Every row has a hidden score. How much higher is the second row's score than the first row's in each pair? 15 means about the same, 30 much higher and 0 much lower. The score is a weighted sum of the row's numbers plus the product of two more (or one squared), each taken from its middle value.
[-0.31 -0.63 0.53 -1.70 1.65 -1.09 -0.20 -0.81 1.62 -1.17]
[0.96 -1.69 -0.62 0.97 -1.11 0.79 -1.68 -0.59 1.40 0.05] -> 14
[-0.37 -0.57 -1.67 0.05 0.52 -0.22 0.96 0.92 -1.05 1.27]
[-0.15 1.21 0.01 0.79 0.57 -1.15 1.33 -0.15 -0.72 1.31] -> 13
[1.55 1.19 -1.71 -0.79 -1.43 0.02 -1.04 1.01 0.06 0.91]
[-0.45 -0.23 1.36 1.14 1.19 0.14 -0.11 0.14 1.31 -1.36] -> 18
[-1.68 -0.05 -0.76 0.79 -0.22 -0.50 0.67 1.36 -1.52 1.67]
[-0.82 1.71 1.02 -0.35 1.29 0.10 1.55 -0.94 -1.29 0.80] -> 13
[-0.96 0.00 -0.47 1.16 0.87 1.24 0.42 -0.65 -0.02 0.36]
[0.10 -0.37 0.87 0.39 1.23 0.28 1.03 -0.67 -1.46 -0.07] -> 15
[-0.84 -0.22 0.72 0.36 1.59 0.07 0.64 0.42 1.20 -0.51]
[0.05 1.29 -0.27 -0.60 0.48 -1.00 1.65 -0.58 -0.89 0.89] -> 10
[1.16 0.74 1.60 0.11 -0.15 -1.46 -0.47 0.76 -0.88 -0.90]
[1.62 -1.30 1.32 -1.27 -0.29 0.05 -1.64 0.72 1.22 -1.52] -> 11
[0.55 -1.71 -0.75 -0.32 -1.09 1.21 -1.12 -0.78 1.03 0.69]
[-1.59 -0.38 -0.03 0.94 0.23 -1.28 0.45 -0.12 -0.68 1.42] -> 18
[-0.50 -0.06 -0.89 1.64 0.25 1.56 -0.23 1.10 -0.05 0.94]
[1.19 1.09 -0.40 0.88 -1.04 0.26 -1.02 1.39 -1.00 -0.35] -> 14
[-1.29 0.58 0.76 -0.36 1.12 0.02 0.33 -0.42 0.59 -1.19]
[1.45 -1.66 1.32 1.24 -0.89 -1.34 -1.46 0.67 -0.79 -1.54] -> 23
[-0.41 1.10 0.86 -0.95 1.66 -0.93 0.20 -0.40 -0.20 -0.33]
[1.27 -0.65 1.69 0.97 -1.26 -1.53 -0.64 -0.60 -1.16 -0.06] -> 21
[-0.07 0.88 -1.27 -1.50 1.21 1.61 0.59 0.31 0.55 1.22]
[-0.62 1.70 1.22 -1.10 1.49 -1.39 1.36 -1.04 -0.46 1.28] -> 12
[-0.78 0.55 0.02 1.60 -0.41 -0.73 0.81 0.17 0.62 -0.16]
[0.05 0.61 0.91 1.63 0.28 -1.27 -0.15 -1.34 -0.20 -0.49] -> 17
[1.52 0.32 -1.66 1.61 -1.69 0.07 -0.71 1.22 0.56 -0.66]
[0.71 -1.21 -0.69 -1.22 -1.10 1.67 -0.87 -1.52 0.76 0.57] -> 24
[0.72 -1.62 -1.56 0.57 -0.78 0.92 -1.52 -1.12 0.17 -1.60]
[-0.17 0.71 0.04 0.15 0.34 -1.12 0.55 0.77 -0.77 0.84] -> 18
[-1.63 -0.41 1.09 0.48 1.41 -0.30 0.00 0.20 0.60 0.49]
[1.59 0.67 -0.97 0.60 -0.77 1.54 -1.56 1.49 -0.08 -1.44] -> 9
[-1.54 -1.13 0.72 0.23 0.20 1.38 1.04 -0.05 -0.50 1.24]
[-0.75 -1.14 -0.45 -0.06 -1.21 1.35 -0.63 -1.69 1.58 -0.58] -> 11
[0.02 0.07 -1.03 -1.46 0.47 0.35 0.71 -0.06 0.81 -0.40]
[-0.07 0.08 -0.77 -1.18 1.60 -0.78 0.98 0.50 -0.01 0.67] -> 15
[0.50 -1.68 -0.21 -1.24 0.50 -0.48 -0.76 -0.09 0.89 1.43]
[-0.65 -0.04 0.67 -0.82 1.22 -0.65 1.24 -0.32 -0.50 1.56] -> 17
[0.12 -0.33 1.04 0.27 1.50 0.60 0.55 -0.82 0.42 -1.20]
[1.40 -1.04 1.21 -0.09 -1.60 -1.41 -1.10 0.64 -0.26 -0.70] -> 22
[0.60 0.25 -1.12 -1.37 -0.62 1.59 -0.26 -1.29 1.71 -0.88]
[-0.94 0.49 0.64 0.10 0.36 -0.50 1.02 0.25 -0.73 0.56] -> 19
[0.86 -1.63 -0.68 0.37 -0.99 -0.20 -1.24 -0.89 1.27 -0.84]
[1.13 -0.30 1.16 0.26 -1.44 -0.38 -0.56 0.32 1.46 -0.38] -> 17
[0.97 0.60 -0.77 -0.25 -0.24 1.19 -0.82 1.64 0.25 -1.05]
[-1.09 -0.20 -0.12 1.32 -0.12 -0.21 0.92 -1.14 -1.39 0.50] -> 17
[-1.05 -0.28 -0.65 0.41 -0.03 -0.39 0.12 0.60 -0.05 0.92]
[-0.94 -0.07 0.00 -1.12 1.05 -0.35 0.40 0.47 0.10 0.23] -> 16
[-0.57 0.00 -0.66 0.13 0.84 1.29 -0.09 0.75 -0.28 0.47]
[-0.09 1.61 -0.30 1.15 -0.52 -0.87 1.27 -1.31 -1.53 0.12] -> 6
[-1.27 -0.48 0.99 -0.48 1.14 0.77 -0.18 0.08 0.49 1.41]
[-1.13 1.49 0.81 -1.27 1.61 -0.89 1.35 -1.26 -0.24 1.65] -> 10
[1.47 0.97 -1.54 1.70 -1.71 1.72 -1.07 1.32 -0.19 0.25]
[-1.19 -0.18 1.69 0.62 0.69 -1.59 -0.67 0.77 -0.38 1.62] -> 25
[-0.37 0.05 -0.98 -0.87 0.03 0.94 -0.12 1.17 0.80 0.37]
[-0.27 1.12 -0.51 -0.40 0.40 -1.13 0.93 -0.27 -1.42 0.33] -> 12
[-1.32 0.48 1.51 -0.70 1.69 -1.64 0.25 1.04 -0.40 -0.83]
[0.89 -1.43 -1.66 -0.16 -1.32 1.17 -1.30 -0.93 1.19 -1.59] -> 5
[0.90 1.22 -1.19 0.17 -0.81 1.36 -1.44 1.56 -0.16 -0.12]
[1.12 -1.49 1.53 -0.83 -1.72 1.49 -1.17 -0.10 1.02 0.83] -> 18
[-0.43 -0.74 -0.13 0.89 0.40 0.58 0.02 -0.84 0.48 -0.25]
[1.50 -0.17 -0.46 0.02 -0.72 0.75 -0.48 1.39 -1.23 -0.96] -> 20
[0.30 -0.99 0.12 -1.01 -1.63 0.89 -1.32 -1.54 0.97 -1.49]
[0.78 -1.04 -0.55 -1.41 -1.41 1.65 -1.08 -1.48 1.13 1.17] -> 17
[1.66 -1.31 1.34 -1.17 -0.98 -1.35 -1.41 1.03 0.31 -1.31]
[-1.55 0.17 -0.95 -0.77 0.35 -0.17 0.78 0.93 -0.62 0.02] -> 13
[-1.69 0.47 0.20 -0.91 0.82 -1.21 -0.03 -1.59 -0.52 -0.91]
[1.60 0.86 -1.13 -0.58 -0.44 0.34 -1.64 1.08 0.16 -1.66] -> 8
[1.46 1.24 -1.46 -0.89 -0.88 1.41 -1.66 1.24 0.61 -0.68]
[0.01 0.60 0.34 -0.57 1.66 -0.96 0.02 1.66 -1.28 1.71] -> 22
[1.49 0.79 0.52 -0.52 -1.48 0.42 -0.61 -0.25 1.47 1.71]
[0.95 -0.96 -1.56 -1.49 -1.15 0.74 -0.94 -1.30 1.65 -1.10] -> 12
[-0.74 0.68 -1.17 -0.50 1.24 1.63 1.27 0.52 -0.43 0.61]
[-0.81 1.34 -0.67 1.26 0.55 -0.27 1.62 0.51 -1.09 -0.82] -> 9
[-1.30 1.73 0.17 -0.37 1.33 -0.55 1.66 -0.84 -0.89 1.03]
[-0.12 -1.15 -0.82 0.17 0.00 0.54 0.45 1.20 -0.25 0.76] -> 13
[-0.50 1.52 -0.32 1.66 -0.42 -0.72 1.29 -0.74 -0.96 0.37]
[0.46 0.30 -1.01 0.25 -1.41 0.52 -0.44 -1.04 0.28 1.60] -> 18
[-0.40 1.62 0.25 -1.32 1.53 -0.19 1.31 -1.41 -1.02 -0.39]
[-1.00 1.33 0.45 -0.67 -0.60 0.48 1.46 0.44 0.02 1.51] -> 17
[-0.95 0.22 0.05 0.84 -0.07 -1.27 0.65 -0.91 1.66 -0.94]
[1.66 1.35 -0.34 0.70 -1.24 -0.36 -0.91 1.05 -0.37 -0.76] -> 17
[1.14 -1.46 1.39 1.19 -0.94 -1.71 -1.35 0.71 -0.04 -1.71]
[-1.46 0.15 -0.97 1.73 0.45 0.40 0.36 1.26 -1.14 -1.18] -> 13
[-1.66 -0.10 -0.07 0.42 -0.16 -1.09 0.20 -1.71 0.19 1.48]
[-0.02 -0.57 1.24 0.44 0.02 0.21 -0.07 -1.53 0.92 0.20] -> 11
[1.31 -1.61 1.63 1.00 -1.61 -1.64 -1.47 -0.61 -0.45 -0.77]
[0.02 -0.10 1.27 1.59 0.56 -1.61 0.22 -0.20 -1.54 0.95] -> 14
[-0.79 -0.75 1.36 -1.19 1.06 -1.54 0.92 -1.51 -1.57 0.04]
[0.43 -0.93 -1.44 -1.14 -0.92 1.50 -1.36 -1.61 0.02 -1.67] -> 11
[1.69 -1.20 1.59 1.65 -1.12 -1.72 -1.18 -1.00 -1.51 0.03]
[-1.69 1.46 0.06 -0.98 0.62 -0.95 1.59 0.20 -0.87 -1.27] -> 3
[0.58 -0.16 0.03 -0.77 -0.69 1.36 -0.69 -0.30 1.05 0.82]
[-0.02 0.35 0.61 -1.30 0.12 0.50 0.72 -0.57 0.32 1.26] -> 14
[1.17 0.32 -1.61 1.51 -1.35 1.04 -0.90 1.50 -0.15 -0.27]
[0.48 -1.32 -0.42 0.54 -0.47 1.64 -1.31 0.26 0.41 -1.50] -> 19
[-1.14 0.13 -0.94 0.56 1.17 1.04 -0.24 0.96 -0.41 0.85]
[-1.25 1.53 -1.49 -0.27 0.13 0.62 1.71 0.90 -1.09 -0.32] -> 7
[1.04 1.17 -1.63 -0.66 -1.53 0.67 -1.73 0.68 -0.83 -1.63]
[0.57 0.59 -0.22 -0.41 0.17 0.22 0.24 1.64 -0.56 -0.55] -> 15
[0.94 -1.39 1.71 -0.31 -1.23 0.68 -1.25 0.02 0.65 -1.73]
[-1.64 0.38 0.78 -1.46 0.86 -1.26 0.94 -1.12 1.25 -0.04] -> 14
[-1.14 0.20 -1.57 1.32 0.01 1.68 0.67 0.97 -0.07 1.16]
[-1.17 0.96 1.52 1.56 0.79 -0.02 0.22 -1.17 -0.71 -0.67] -> 17
[1.03 -0.64 0.16 1.71 -1.73 -0.79 -0.28 0.69 -1.03 1.23]
[0.77 -1.32 -0.52 0.65 -1.49 1.69 -1.13 -0.72 0.68 1.59] -> 11
[0.93 1.51 0.38 -0.39 -0.07 -0.94 -1.61 1.73 0.69 -1.22]
[-1.20 1.63 0.18 -1.07 1.10 -0.35 1.68 -0.97 -0.82 -0.55] -> 16
[-1.61 -0.52 0.84 1.38 0.81 1.20 0.00 -0.66 0.64 -1.32]
[1.57 -1.54 0.62 -0.89 -1.46 -1.38 -1.49 0.85 1.32 -0.45] -> 7
[-1.41 1.38 0.54 -1.36 -0.05 -0.79 1.52 -1.56 -0.51 1.58]
[-0.42 -0.55 0.08 -1.54 1.57 1.44 1.05 -0.80 -1.36 1.34] -> 18
[-0.32 -0.94 0.40 1.17 0.68 -0.20 1.07 1.46 -1.70 -0.12]
[-1.28 1.22 0.99 -0.99 -0.01 -1.54 1.70 -1.54 -1.59 -0.71] -> 7
[0.38 -1.24 -0.65 0.08 -1.07 1.44 -0.92 0.04 1.52 1.22]
[-1.49 -0.24 1.33 1.59 0.41 -0.55 0.14 -1.09 0.40 0.15] -> 18
[0.47 -0.78 -1.46 -1.65 -0.65 0.53 -0.77 -0.79 1.46 0.52]
[0.77 -1.34 -0.99 1.05 -1.18 0.10 -1.71 0.09 1.57 -1.47] -> 11
[-1.71 -0.54 -0.60 1.66 -0.43 0.06 1.11 1.04 -1.71 -0.01]
[-0.97 0.06 -1.02 0.74 0.73 1.61 1.09 0.79 0.45 1.02] -> 13
[0.37 -0.12 0.00 0.29 0.32 1.30 -0.41 0.15 1.09 -1.57]
[0.28 0.92 -0.48 -1.06 1.54 -1.05 -0.14 1.54 0.79 -0.82] -> 13
[-0.74 1.64 -0.15 1.48 -0.71 -0.63 1.39 -1.27 -0.80 -0.60]
[-1.57 0.50 -0.02 -0.15 1.12 -0.45 0.52 -1.59 1.27 -0.42] -> 25
[0.72 -1.22 -1.71 -0.96 -1.66 0.93 -1.11 -1.67 1.35 1.14]
[-1.23 -0.40 1.20 1.09 0.76 -1.50 0.69 -0.71 -1.32 0.67] -> 21
[-0.28 0.78 -1.70 -1.39 0.18 -0.01 0.49 1.33 -0.52 0.26]
[-0.08 1.13 -1.53 -0.59 0.98 0.92 0.73 0.88 1.70 1.50] -> 18
[-0.24 0.76 1.04 0.50 1.01 0.27 -0.35 -0.42 0.78 1.55]
[0.84 -0.82 0.59 1.01 -0.84 1.24 -1.27 0.35 1.60 -0.87] -> 9
[0.62 -0.84 0.30 -0.03 -0.76 1.51 -1.51 -0.97 0.94 -1.48]
[-0.84 -0.12 -0.80 0.07 0.10 0.35 0.66 0.54 -1.30 0.16] -> 17
[-1.56 0.64 -1.30 0.47 -0.20 1.08 1.43 -0.37 -0.27 -1.22]
[0.60 -1.23 -0.79 -0.23 -1.20 1.13 -1.70 0.12 1.56 -1.15] -> 14
[-0.06 -0.95 -0.82 -0.71 1.64 -0.03 0.04 1.23 0.30 0.78]
[1.51 -1.03 1.49 0.22 -1.19 -1.44 -0.97 -0.65 -0.74 0.48] -> 22
[0.67 0.43 -1.39 -1.08 0.19 0.90 -0.40 -0.86 0.51 0.69]
[1.22 0.18 1.29 -0.88 -0.54 1.41 -0.36 0.28 1.04 0.40] -> 16
[1.33 0.69 1.10 1.35 -0.69 -0.71 -0.57 -0.85 0.12 0.50]
[0.07 -0.25 0.47 1.39 -0.20 -0.81 -0.04 -0.35 1.56 0.38] -> 12
[0.35 -1.64 -1.59 -1.39 -1.51 1.71 -1.69 -1.68 1.44 0.44]
[1.54 -0.76 1.39 1.39 -0.63 0.49 -1.07 0.72 0.72 1.56] -> 17
[-1.24 1.02 -0.07 -0.45 1.07 -0.92 0.90 0.11 0.52 0.77]
[-0.90 0.45 0.65 -0.87 1.70 -0.15 0.27 -1.44 1.19 0.47] -> 19
[-0.47 -1.14 -0.42 0.28 1.36 -1.22 1.24 1.62 -1.59 -1.33]
[0.70 0.12 -0.81 -1.69 -0.45 -0.27 -0.57 -1.21 0.44 -1.27] -> 9
[-1.58 0.22 1.24 -1.56 1.09 0.15 0.62 -1.36 1.22 1.04]
[0.88 -1.56 0.37 -1.17 -0.72 0.13 -0.81 -1.05 0.30 0.14] -> 6
[-1.60 0.51 1.23 -1.16 1.71 -1.56 0.39 0.87 -0.58 1.70]
[-1.65 -0.92 1.65 1.22 0.15 0.94 -0.08 -0.44 0.84 0.79] -> 15
[1.36 1.04 -1.58 0.73 -1.67 1.31 -1.20 1.40 0.77 1.07]
[-0.34 1.50 1.26 -1.04 0.90 -1.69 1.49 -1.42 -1.01 0.30] -> 15
[0.00 0.55 -1.24 0.99 1.25 1.62 0.88 0.99 1.11 0.55]
[0.49 -1.19 -1.48 -0.10 -1.32 1.69 -0.74 -1.02 1.04 -1.21] -> 13
[-1.70 1.00 -0.69 0.46 0.87 0.77 0.79 1.41 -1.62 0.17]
[1.67 -1.11 1.48 -1.64 -0.35 0.30 -0.85 1.13 1.55 1.32] -> 10
